In the rows, 128 means zero.
Each named turn below is shown by a few rows before and after it. Which turns, in which order, take the first row of each later pair to the second? The first pair is answered.
B (before -> after):
[129  87 122 118 166 156 132 121 135 142 116 117 175 138 161 164 100 156
 123 119 116 108 170 125 110]  ->  [144  96 153 138 151 136 116 139 144 147 103 130 143 133 185 182 154 146
 112 128  88 131 137 116 107]
[185 178 157 120  88 118 145 165 116 142 116 207  96 125 171 155 174 142
  95 129 115 149  87 151 145]  ->  [157 196  99 100 120 127 130 111  66 108 141 186 122 100 122 139 157  92
  97 158 121 159  94 147 188]
[106 112 104 108 142 125 133 123  96 129 147 110 113 145 119 124 118 129
 125 102 156 120 148 122 140]  ->  [123 106 130 115 127 124 141 144 117 137 136 116 103 155 138 135 122 154
 126  91 152 113 147 122 119]
P (before -> after):
[120 127  97 124 163 143 137 120 112 127 145 114 160 123 108 109  93 128
 138 125 142 121 161 144 131]  ->  [115 112  92 139 172 134 138 134 108 122 135  94 155 141 115 107 102 119
 130 139 121 124 150 134 123]
[122 104 171 137 123 129 141 155 142 130 116 136 128 147 158 127 116 178
 138 103 140 109 136 139 105]  ->  [132 124 161 116 121 136 139 136 143 133 126 148 138 133 147 128 103 181
 141  96 156 105 145 153 115]
[140 127 166 148 135 119 152 101  94 140 122 136 108  89 119 110 164 147
  70  80 161  80 162 133 165]  ->  [135 145 136 138 152 115 137  90  95 127 120 131 115  81 106  97 143 128
  80  88 167  76 174 135 177]
D (before -> after):
[103  96 134 148 155 103 120 168 129 114 104  94 113 177 156 106 107 107
 128 153  79 126 109  85  74]  ->  [ 82  93  93 130 157 133 128 108  59 110 159 100 137 129 105 127 141  88
 105 157 101 132  94  97 145]
[107 136 138 142 114 135 103 121 144 114 129 146 116 130 121 121 117 136
 139 131 141 135 152 159 100]  ->  [ 99 109 149 159 114 139 123 133 137 118 134 135 109 142 128 131 137 134
 126 131 130 139 137 152 100]
[136 102 141 145 115 119 138 149 156 124 122 124 107 139 146 129 127 137
 121 127 138 124 126 110 112]  ->  [123  96 120 136 118 129 149 113 117 120 143 125 120 119 120 138 147 123
 112 133 146 127 123 112 143]
[147 129 161 141 147 172 129 136 160 126 100 105 131 145 129 122 127 174
 128 177 139 122 124 135  87]  ->  [130 109 150 141 142 194 142 110 114 127 132 105 134 140 111 139 159 162
 109 176 141 134 103 134 126]
W (before -> after):
[115 155 133 142 122  80  71 148 147 104 124 115 109 114 111 118 145  89
 129 156 102 157 101 140 100]  ->  [101 123  96 136 154 107 103 141 123  94 127  83 142 135  92  94  81  93
 132 156 117 133 134 129  96]
[102  90 127 151 163 133 142 101  93 121 146 100 143 131 107 137 146 140
  99 140 123  97 115 135 136]  ->  [108 100 149 151 144 127 130 111 100 121 143 117 129 127 119 153 177 146
  92 138 118 112  96 133 136]
[119 125 123 104 134 150 154 103 126 120 172 116 162 113 114 139  84 176
 135  96 192  98 173 146 165]  ->  [142 126 172 121 102 140 148 115 139 142 179 143 131 109 137 172 140 194
 120  83 184 108 144 151 169]
[135  99 168 137 112 123 125 195 188 127  99 145  96 159 147 129 114 153
 145 111 116 118 121 127  74]  ->  [135 142 155 131 119  97  88 186 197 110  91 151  81 139 139 114 127 123
 156 129 114 140 121 130  79]
Now pairs of rows:
Between the rows of a pair lie two turns.
[128 111 134 119 114 129 142 127 113 130 131 137 129 124 122 138 156 116
 111 132 113 139 115 122 140]  ->  [139 135 140 113 116 116 123 149 155 130 110 140 123 127 139 125 127 129
 133 130 117 134 139 124 114] : D, D
[132 129  97  98 101 159 125  94 100 139 162 154 127 103 109 154 172 125
 131 110 147 141 111 153 193]  ->  [160 175 124  97 103 122  80 139 184 139 108 160 102 109 143 124 137 127
 164 115 137 150 127 161 138] : D, B
[104 107 127 130 136 136 156 142 136 108 121  90 167 179 151  84  94 144
 130 148 127  74 161 121  90]  ->  [ 96 129 134 145 119 103 112 139 121  98 125  92 125 156 154 103 183  92
 115 185  87 124 104 108 114] : B, B
[110 141 170 167 120  94 110 178 166 108  95 103  91 167 178 137 149 103
 136 144  77 150 101  90  71]  ->  [ 81 103  79 117 141 170 174  82  59 101 181  99 171 123  92 131  93 106
 124 121 144 112 141 105 156] : D, B
[131 111 135 145 132 134 148 123 111 132 124  82 116 165 131 114  99 111
 127 150 114 117 152 123  88]  ->  [157 117 181 140 100 144 150 119 119 158 134 130 108 151 144 150 135 146
 120 117 133 116 144 141  99] : W, P
[152 103 156 138 105 108 126 184 132 124 136 144 103 154 158 149 121 138
 131 114 128 137 113 137  89]  ->  [166 140 134 102 106 123 124 146 139 137 152 163 119 111 125 144  93 137
 145 102 168 128 141 163 117] : P, P
[137 162 133 128 122  97 102 110 116 134 129 136 103 103 126 144 192  89
 120 157 103 167 104 133 168]  ->  [129  92 112 119 145 153 182  97  77 147 158 113 166 127 107 130 112 147
 119 115 151 109 155 138 162] : B, W
[162 128 152 141  98 149 125 124 107 118 175 132 113 147 140 135 141 151
 126 132 155 182 110 131  81]  ->  [149 141 112 131 116 151 113 105  89 105 184 119 120 136 117 119 131 115
 132 150 154 190 111 133  98] : B, W
[131 148 182 149 133  97 119 141 133 124  96 174 113 140 133 145 120 153
 125 107 111 150 143 121 129]  ->  [126 140 159 138 126 116 135 111  97 118 132 181 126 121 102 153 138 147
 114 102 126 152 141 129 162] : D, P
[161 128 139 136 100 121 114 139 152 144 142 179 106 119 127 130 167 155
 115 104 152 156 130 154 146]  ->  [143 141  95 122 123 117  99 115 132 118 149 149 112 105  91 107 161 105
 125 139 149 174 130 147 170] : B, P
[153 114 122 127  99 132 147 142 113 141 141  82  77 130 129 150 124 113
 113 145 113  87  89 115  85]  ->  [140 117 100 113 113 137 151 125 103 138 144  70  99 123 111 142  98 110
 120 150 126  82 103 118  93] : B, B
[140 113 146 140 106 157 115 111 100 122 150 155 109  91 104 155 180 127
 107 129 122 157  94 126 153]  ->  [133 134 109 123 121 157 104  97  97 108 150 148 120  83  79 142 158 109
 126 145 140 160 108 134 168] : P, P
[108  68 118 140 100 157 170 108 117 138 147 114 141 117 118 139 125 159
 118  96 155 129 126 123 135]  ->  [121  91 127 128  83 154 152  96 132 144 148 137 131 103 119 150 134 164
 119  86 165 128 126 139 138] : B, P
[144 162 152 106 117 105  98 134 149 120 126 150  81 127 141 145 169 118
 136 141 113 148  93 123 110]  ->  [151 173 142  87 114 111  95 114 144 120 133 160  90 109 129 145 152 115
 150 128 128 147 113 138 116] : P, P
[135 177  75 109 134 118 121 115 125 107 141 134 134  94  91 121 103 112
 146 132 142 129 140 141 158]  ->  [117  99 120 157 120 126 161 154  99 115 143  99 112 147 134 147 159 124
 104 144  93 132  87 104 132] : D, D
[176 161 153 120  99 165 143 109 148 131 173 189 113  76 144 155 155 109
 126 138 174 122 163 143 137]  ->  [145 178  95 119 148 155 115 108 138  94 153 144 123  87 118 108 112  50
 143 180 154 130 175 121 134] : W, P
[155 157 153 101 129 110 131 137 179 143 128 184 124  97 124 115 126 161
 170 120 139 108 122 148 124]  ->  [146 139 166 126 125  97 126 151 164 138 127 168 107 110 141 131 173 146
 154 140 102 127  88 123 120] : B, D
[114  77 130 155 129 131 166 144 103 108 118 106 152 142 113 167  78 167
 112 114 148  91 162 115  59]  ->  [108 131 127 166 104  96 110 116  89  93 133 130 107  95 100 198 184  98
  94 155 111 152 100 115 108] : W, B
[148 121 148 115 117 100 131 143 145 122 115 130 108 102 140 132 127 103
 156 155 138 133 106  97 113]  ->  [138  98 124 108 128 122 145 120 109 115 136 117 130  97 115 129 118  99
 149 157 150 126 117  96 134] : D, B
[119  72 106 114 157 137 186 142  79 158 144  90 167 143 110 130 112 143
 143  96 130  95 132 121 125]  ->  [131 105 106 101 139 136 168 114  76 161 167 124 162 103  93 147 146 139
 136  94 144 104 130 140 163] : B, D
[143 147 139 113 112 122 113 115 136 125 125 160 114  98 120 140 135 129
 135 124 133 136 132 135 135]  ->  [132 121 128 113 128 142 142 113 121 131 130 139 140 121 118 127  94 146
 132 116 144 115 153 132 124] : W, W
[130 163  93 124 131 157 142  94 140 164 172 159 113 100 120 160 131 108
 123 121 143 114 117 114 145]  ->  [127 143  87 128 135 173 159  96 135 167 169 152 123 108 120 159 120 118
 111 124 148 105 118 106 139] : W, W
[132  68 127 163 143 134 133 155 136 105 108 112 139 165 140 120  63 147
 108 118 123 115 124  86  88]  ->  [138  83 158 178 113 116 109 150 131 105 118 136 100 147 151 151 144 134
  90 129 100 147  80  88 103] : P, B
[129 151 131 124 103 104  90 123 115 109 109 162 108 110 110 137 163  76
 132 143 120 180 100 118 134]  ->  [130 108 127 112 129 139 135 139 132 123  98 136 158 146 113 106  55 136
 151 109 147 120 170 122  92] : W, B
[142 156 104 111 135 159 131  89 119 125 146 166 146 115 105 136 106 148
 140 110 167 107 149 152 155]  ->  [152 138 157 130 105 150 139 117 134 144 136 174 116 129 138 161 152 171
 128 100 154 115 120 150 141] : W, B
[133 131 117 123 131 122 118 107 121 107 141 151 122 112 118 116 121 120
 142 134 141 129 141 144 139]  ->  [139 107 148 137 121 131 137 131 132 127 134 152 122 125 143 128 125 152
 131 121 142 120 141 143 120] : W, B
[141 135 105 108 148 170 131 144  88 129 145 117 115 143 111 146 176 116
  79 123 146 155 115 110 104]  ->  [157 159 124 108 152 150 110 169 138 128 112 115 110 153 138 121 138 131
  98 120 141 154 132 112  66] : D, D
[116  82 114 147 146 152 144 109  75 125 125 121 147 142 128 124 154 116
  93 135 107 127 101 105 168]  ->  [132 128  96 108 157 157 134 101 100 132 119 132 172 129 115 102  86 138
 130 113 148 106 160 133 166] : B, D
[133 147  96  99 129 140 124  94 125 127 142 130 155 111 111 128  98 131
 134 104 162 124 161 136 159]  ->  [123  76 141 146 118 142 163 137 105 138 140 109 133 159 147 150 146 143
  99 112 126 123 123 114 136] : D, D
[131 159 100 115 135 140 110 100 125 132 124 142 130  99 109 122 119 118
 128 132 123 127 132 126 135]  ->  [122 147 111 136 145 125 111 131 139 129 106 118 115 124 131 116 116 113
 124 143 101 135 126 105 112] : P, D
[137 167  92  95 144 136 111  99 146 113 123 145 135 116 109 108  84 140
 156 119 156 111 161 156 137]  ->  [139  89 164 154 108 138 152 149 132 136 127 138 104 163 166 150 161 172
 113 111 119 112 104 125 109] : B, D
[136 108 186 146 112 136 137 134 140 133 124 124 106 119 160 167 174 158
 104 102 115 134 112 130 147]  ->  [ 99 126 112 131 154 138 125  90  98  95 137  96 128 103 104 137 148  95
 116 139 116 147 116 122 183] : B, W
[ 65 127 149 158 152 129 146 171 130 112 131  47 149 162 165 103  77 116
 110 138 143  79 121 102  84]  ->  [ 61 139 143 174 146 109 118 164 119  94 134  47 127 151 167 115 128  79
 102 165 119 100  91  91  99] : B, B
[116 106 145 170 133 116 134 140 116 135 134 121 110 143 145 144 163 111
 108 159 117 137  79 108 132]  ->  [114 153  87 126 160 122 110 113 133 116 128 114 138 114 106 103  81 103
 150 155 149 126 130 124 139] : B, D
[124  98 150 200 166 122 173 153 171 129  62  91 138 197 131 105  52 218
 152 118 125  73 178  77  91]  ->  [151 214 166 190 132  55  72 152 213 117  41 146  66 127 136 129 156 155
 167 154  95 142 124  99 116] : W, W
[102  71 139 166 118 125 150 129  71 129 157 116 138 149 113 139 192 114
  95 149 108 141  82 115 144]  ->  [149 144 132 103 119 137 131 117 153 151 138 161 167 123  99 107  79 171
 152 100 181 104 177 162 123] : D, B
